In the data rows, 50 means zero.
Here are some points, each followed by its number:
[47 45 56 61 54 55 31 40 43 39 43 63 50 65 65 61 54 50 55 46 54 63 43 56
 43 43 33 50] 0
[63 44 55 27 32 27 79 55 71 67 61 27 66 36 17 39 46 42 55 78 42 27 35 52
 46 75 78 45] 1
[55 66 41 60 59 57 33 55 53 37 53 64 59 61 63 53 46 55 55 44 44 59 55 51
 49 47 40 41] 2
[74 74 52 50 52 38 41 52 65 48 54 59 62 62 50 52 56 50 53 54 43 63 57 54
 29 58 36 42] 3
[29 27 41 61 59 68 57 48 32 48 45 59 39 48 56 63 60 54 56 38 50 38 59 43
 68 32 64 47] 4
[58 67 52 35 46 23 66 54 72 41 51 32 69 53 35 29 47 54 56 53 42 60 40 56
 30 69 58 43] 5
[65 60 52 57 58 63 32 53 51 39 47 67 53 63 65 58 51 52 52 42 46 51 54 50
 42 50 38 45] 6
[28 30 41 60 45 65 75 47 30 65 44 28 28 33 46 60 50 47 49 35 60 42 50 44
 77 30 70 48] 7
[38 54 40 61 60 49 35 46 44 38 46 62 44 64 64 51 43 54 49 46 49 64 34 54
 41 43 45 44] 8
[75 71 44 48 53 31 34 55 62 43 52 54 43 63 48 45 44 55 55 54 49 63 53 55
 32 59 33 46] 9
[25 27 44 56 57 70 64 48 32 45 41 38 42 49 51 65 51 52 56 37 60 50 51 46
 64 32 61 58] 10
[25 38 39 59 52 56 80 37 24 70 39 32 28 26 34 65 56 54 50 36 52 20 55 49
 78 30 81 48] 11
[64 43 55 57 51 57 32 49 47 40 48 66 43 64 64 55 63 53 51 52 55 59 52 55
 43 45 32 44] 12
[67 65 58 56 54 58 32 52 58 38 53 67 58 64 64 56 48 53 57 46 47 64 48 54
 38 54 33 47] 13
[28 26 40 54 55 63 77 32 28 45 42 24 48 43 34 64 48 53 41 35 55 45 53 44
 72 30 70 62] 14
[71 72 59 55 57 58 34 55 61 37 51 64 61 63 58 55 48 51 49 46 47 62 57 48
 36 56 33 42] 15
[34 24 68 13  9 59 39 53 51 84 62 56 63 19 49 24 65 44  9 80 41 34 50 35
 66 76 77 86] 16
[31 64 39 57 50 50 79 28 24 79 33 22 23 19 25 68 58 51 45 37 59 18 58 45
 75 32 82 52] 17
[55 59 51 57 59 32 32 47 61 38 49 68 46 63 62 53 43 51 55 53 52 63 39 55
 37 52 34 42] 18
[60 70 58 59 58 50 31 47 57 40 50 65 67 65 65 55 45 52 50 46 46 64 41 53
 37 52 35 50] 19
[65 71 59 56 59 60 32 53 60 37 52 68 60 64 60 54 47 53 53 45 46 61 56 46
 39 55 34 44] 20
[74 58 57 47 45 21 64 53 72 41 59 59 70 42 42 42 44 53 51 63 43 52 27 54
 29 65 57 45] 21
[54 59 55 59 57 63 32 52 51 40 47 61 58 63 64 61 46 53 54 44 49 61 45 50
 45 48 35 53] 22
[24 27 69 10 28 63 46 52 43 80 66 39 66 21 53 22 53 38 23 83 42 23 52 41
 67 77 67 85] 23
[53 63 56 33 40 22 70 55 72 41 54 30 68 51 32 29 48 55 55 55 41 62 41 56
 29 72 57 43] 24
[26 26 40 59 56 69 75 50 32 46 43 43 34 32 50 54 43 55 54 35 62 40 56 52
 72 33 73 44] 25
[35 46 45 61 59 61 39 55 39 45 45 59 48 61 63 59 44 55 55 40 53 54 45 54
 59 38 49 48] 26
[62 66 53 57 59 58 31 53 58 37 53 67 59 65 64 55 46 52 56 45 47 63 49 50
 41 53 34 44] 27
[26 27 39 59 56 68 77 47 30 48 34 30 29 32 48 57 42 54 42 35 62 60 42 51
 71 31 62 48] 28
[25 25 41 58 58 68 69 49 28 50 40 43 37 42 49 65 54 52 56 37 59 42 57 40
 71 31 66 53] 29
[58 38 47 57 60 63 33 47 45 49 42 68 52 60 65 49 49 55 55 37 45 54 52 50
 60 43 35 43] 30
[67 65 57 58 55 61 31 53 57 38 49 67 56 64 65 59 49 53 56 46 47 62 48 52
 40 54 34 47] 31
[73 74 51 54 53 42 37 55 65 45 55 58 63 65 54 47 50 52 53 53 44 64 60 51
 31 63 35 43] 32
[32 38 43 57 53 62 58 53 30 39 40 33 47 56 57 65 42 47 49 38 57 61 53 44
 57 32 53 61] 33
[70 70 57 41 50 22 71 54 70 59 59 40 64 48 20 36 46 46 50 64 45 53 60 54
 31 64 66 54] 34
[68 69 46 42 53 45 40 53 59 40 48 43 59 64 55 33 54 55 56 42 42 59 54 53
 40 59 35 42] 35
[73 74 59 49 50 42 48 53 69 40 52 58 66 61 53 50 48 53 55 53 44 65 47 55
 30 65 39 43] 36
[45 48 52 61 60 59 33 48 48 41 46 57 53 63 65 57 46 53 54 44 52 63 43 53
 51 39 36 48] 37
[40 51 41 60 59 58 39 49 50 38 49 61 52 62 64 50 45 51 49 42 49 63 47 54
 48 40 37 44] 38
[74 74 49 51 52 35 42 48 67 47 56 62 65 60 46 44 51 50 56 54 43 61 54 55
 31 58 40 42] 39
Which five points above are nearest to each new point, looking only along the 6 directions in which the numbered points spread most? Their numbers follow each, nearest first.
[44 49 41 61 59 65 38 53 42 39 49 68 52 59 65 57 50 55 56 40 46 50 58 52
 54 39 51 43] -> 30 26 37 38 12
[67 59 57 58 54 68 33 53 56 40 45 68 52 61 65 60 52 53 51 42 49 55 51 49
 44 54 38 48] -> 6 31 2 12 22
[74 59 57 48 51 23 59 51 70 60 62 61 69 52 37 42 45 48 53 67 42 41 48 56
 32 63 60 41] -> 21 34 39 5 36
[70 74 52 54 55 36 39 53 61 38 51 67 61 62 56 52 45 53 54 53 46 64 42 55
 33 51 35 44] -> 9 3 32 36 39
[28 25 42 61 53 69 59 52 37 53 48 51 32 44 61 56 52 46 56 36 58 46 55 48
 71 33 59 43] -> 4 10 29 25 28
[36 48 60 19 28 27 78 55 68 65 63 19 60 37 19 27 59 46 28 74 42 46 52 46
 42 75 78 71] -> 1 34 24 5 23
[44 30 42 60 59 56 40 43 41 40 41 63 37 55 64 60 50 52 55 40 58 60 49 56
 53 40 40 42] -> 26 37 38 0 30
[36 29 45 61 59 61 45 55 40 51 39 59 38 50 62 59 47 51 56 37 57 60 47 47
 63 36 39 46] -> 26 30 37 38 4
[73 59 56 44 41 22 71 55 72 61 58 57 57 44 31 47 45 44 57 72 45 41 27 48
 43 67 55 42] -> 21 34 5 1 24
[37 32 42 60 60 70 46 51 37 44 48 66 44 52 63 60 58 54 56 38 47 38 62 46
 64 35 60 44] -> 4 26 30 10 29
[67 73 49 36 44 41 53 55 70 45 60 31 56 63 41 42 64 52 46 58 41 64 63 52
 28 67 43 50] -> 35 36 39 3 5
[69 42 66 54 47 27 58 54 72 68 63 50 67 52 30 42 52 53 33 63 44 62 51 55
 40 75 40 43] -> 21 34 5 24 39
[36 29 43 61 59 54 41 44 38 39 42 58 37 54 63 62 46 53 53 42 61 63 45 56
 53 38 41 46] -> 26 37 38 8 0
[35 37 41 60 60 60 42 47 45 38 44 56 42 61 64 57 50 47 55 41 54 61 42 56
 53 34 45 45] -> 26 38 37 8 0
[53 70 47 56 57 27 40 46 63 38 56 67 56 61 56 55 46 48 50 52 50 61 27 52
 34 47 34 43] -> 18 9 19 39 8
[72 71 45 49 50 33 40 54 60 42 53 60 48 63 52 46 47 51 55 55 44 64 48 54
 30 55 35 43] -> 9 39 3 36 32
[72 66 52 57 55 63 29 53 58 40 47 62 58 62 63 52 53 54 46 40 47 57 53 50
 41 58 34 42] -> 20 31 15 13 27
[71 72 50 37 49 23 56 54 73 48 56 41 48 64 32 41 43 53 53 63 44 58 50 56
 30 66 43 51] -> 5 34 39 24 21
[63 48 42 58 55 38 31 48 50 37 44 66 45 62 63 53 50 53 56 45 52 64 49 56
 42 47 32 42] -> 18 12 0 2 8
[26 38 42 58 48 61 78 47 25 76 37 30 26 25 34 67 52 51 55 35 60 26 50 44
 78 30 79 52] -> 11 7 17 14 25
[54 39 55 25 26 24 77 54 67 59 63 18 60 32 16 33 52 49 42 75 41 44 30 48
 49 78 70 50] -> 1 24 34 5 21
[32 52 40 55 39 37 78 41 24 76 36 19 21 19 24 66 57 48 54 36 66 17 54 39
 78 30 80 54] -> 17 11 7 14 25
[67 70 56 52 53 31 40 54 65 39 53 66 43 65 52 53 45 49 56 59 49 62 45 57
 30 59 36 43] -> 9 39 3 18 36
[68 64 48 55 53 27 35 48 60 38 47 66 50 64 54 51 46 51 56 50 47 61 41 55
 34 52 35 42] -> 18 9 19 39 3
[46 51 41 52 30 39 76 42 24 76 39 21 23 19 21 66 48 47 42 35 67 22 53 36
 77 32 81 62] -> 17 11 7 14 25
[69 69 46 35 42 46 54 55 66 39 60 33 46 64 33 48 69 49 40 55 42 62 61 57
 34 55 36 57] -> 35 3 36 39 32
[28 38 46 57 47 46 77 37 27 66 38 22 27 29 29 65 54 50 55 34 63 19 58 38
 76 30 81 62] -> 11 17 7 14 25
[42 74 46 59 60 25 32 56 51 43 48 67 59 62 55 54 42 50 56 52 50 60 52 55
 34 44 34 45] -> 18 19 9 2 27
[42 29 47 60 60 64 37 51 40 52 43 65 41 53 62 60 52 53 56 38 53 52 49 51
 65 37 40 46] -> 26 30 37 0 4
[44 35 39 61 59 65 49 46 44 38 42 59 47 56 64 49 48 52 53 39 48 59 55 52
 57 37 44 42] -> 26 37 38 30 0
[51 63 55 61 55 31 32 50 56 40 43 66 55 63 59 53 47 48 56 52 56 59 42 55
 32 48 37 48] -> 18 19 9 13 27
[58 42 40 59 58 65 39 50 50 38 45 67 44 61 66 54 56 51 50 39 50 52 57 53
 49 42 45 42] -> 30 12 37 26 22
[63 57 55 29 36 23 81 53 72 59 61 32 63 41 21 33 46 49 55 76 42 39 33 50
 41 74 73 45] -> 1 34 24 5 21
[37 27 46 61 60 63 43 55 40 54 40 58 38 50 62 58 47 51 55 37 58 59 51 47
 64 37 38 46] -> 26 30 4 37 33
[49 30 59 26 44 55 70 56 63 79 66 20 68 22 26 22 43 42 56 79 43 18 52 49
 50 73 76 65] -> 1 23 34 16 24
[34 29 56 60 57 68 39 44 48 48 49 47 36 56 59 57 50 46 55 42 56 41 54 48
 52 38 52 54] -> 26 4 30 33 10
[65 41 52 57 59 68 31 52 52 41 48 68 36 57 66 55 57 52 40 37 51 30 62 49
 46 49 51 43] -> 30 12 6 2 22
[70 56 43 44 56 64 36 55 54 40 60 57 43 64 56 56 64 52 49 50 43 43 61 55
 45 44 42 47] -> 6 2 12 31 20
[52 44 48 58 60 63 34 55 49 47 46 67 43 58 65 57 50 53 55 40 48 54 47 49
 58 42 40 43] -> 30 12 37 26 0
[48 43 49 61 59 69 39 52 42 43 45 63 50 56 62 62 50 53 54 39 49 45 55 46
 55 44 51 48] -> 30 26 37 12 38
[40 28 55 61 58 68 36 44 38 44 42 58 37 59 63 63 61 48 53 44 60 54 53 53
 54 36 40 48] -> 26 30 37 38 0
[68 52 50 47 59 66 33 57 58 40 57 67 33 61 58 54 61 46 53 46 49 50 65 44
 44 45 35 44] -> 6 2 12 31 22
[71 67 49 52 53 29 37 49 63 40 48 62 48 64 53 52 48 50 57 51 46 62 46 55
 33 52 34 43] -> 9 18 39 3 36
[26 58 43 62 60 40 32 46 48 43 52 45 52 64 65 66 44 41 38 44 61 63 24 55
 46 36 36 54] -> 8 38 0 37 26
[36 41 41 61 59 68 48 43 43 39 48 52 57 59 62 57 48 52 51 41 51 60 57 50
 53 38 44 47] -> 26 38 37 30 33
[35 43 44 60 60 58 37 53 40 44 45 61 47 59 63 60 45 55 55 41 52 59 38 55
 58 38 44 49] -> 26 37 38 0 8
[56 48 55 60 55 64 33 46 51 41 47 68 50 65 64 57 56 54 47 44 50 50 48 56
 43 47 41 47] -> 12 30 22 6 0
[45 52 45 59 59 68 39 54 43 41 53 65 44 59 65 61 54 52 56 40 48 45 61 51
 49 41 53 43] -> 30 26 12 37 6
[62 65 43 52 56 34 32 55 58 42 53 67 46 63 60 47 43 54 53 57 49 62 50 57
 34 51 33 41] -> 18 19 9 13 27
[72 72 59 44 53 21 70 54 70 57 61 50 63 51 21 36 45 41 56 62 48 53 59 55
 31 59 62 46] -> 34 5 21 24 39
[67 61 44 54 56 30 32 52 60 38 47 64 44 63 53 49 47 52 55 49 49 64 46 56
 37 50 33 44] -> 18 9 19 13 27
[53 46 41 60 60 66 45 50 53 38 49 64 47 59 65 52 52 54 55 39 48 54 53 56
 53 40 51 41] -> 30 26 37 38 12
[61 72 46 60 59 42 30 54 53 38 47 66 61 65 61 50 43 56 56 42 44 63 40 56
 40 51 34 43] -> 19 18 27 13 31
[34 27 40 61 60 65 49 46 37 39 41 54 37 53 63 60 53 47 55 39 58 58 49 54
 59 33 49 45] -> 26 33 4 10 37
[38 38 43 61 59 63 42 44 46 39 47 55 52 62 64 53 50 50 53 40 50 60 53 54
 54 37 41 45] -> 26 37 38 30 0
[36 25 40 60 60 69 61 40 37 43 40 56 39 52 59 56 59 53 53 35 56 38 56 51
 65 35 62 45] -> 4 10 29 25 26
[70 74 52 45 56 22 51 56 68 48 58 64 54 65 41 48 40 52 50 65 49 50 47 55
 30 60 45 44] -> 39 9 36 3 21
[72 73 51 44 48 22 64 42 70 43 57 62 64 50 40 46 43 50 43 64 43 44 28 49
 28 59 56 42] -> 21 5 39 34 36
[38 34 47 61 58 42 32 42 45 39 43 60 43 60 64 58 44 52 51 48 59 65 39 56
 47 42 33 46] -> 8 0 38 37 26
[73 73 56 52 53 50 39 54 64 39 52 58 64 63 56 52 49 54 52 48 44 63 51 52
 33 61 34 43] -> 32 3 15 36 35
[71 71 53 49 52 32 40 53 66 41 54 63 45 63 54 53 44 52 55 59 48 63 46 54
 29 58 33 42] -> 9 39 3 36 32
[57 35 52 59 58 66 37 44 43 42 39 65 47 58 64 57 53 53 54 39 47 54 55 51
 56 41 40 43] -> 30 26 37 12 0
[36 29 46 61 57 69 41 51 38 56 48 62 39 51 58 62 54 54 56 38 50 34 52 52
 70 36 60 46] -> 4 26 29 10 30
[74 73 59 49 48 44 44 53 70 39 52 56 64 64 53 49 47 53 52 53 43 64 50 54
 32 67 39 42] -> 36 32 3 39 35
[34 35 41 60 58 69 46 54 39 45 50 63 37 51 62 61 55 49 56 39 50 40 63 39
 61 36 58 44] -> 4 26 30 10 29
[47 60 41 50 33 36 76 40 23 78 37 21 23 18 19 66 51 48 49 36 71 17 55 36
 77 31 79 66] -> 17 11 7 14 25
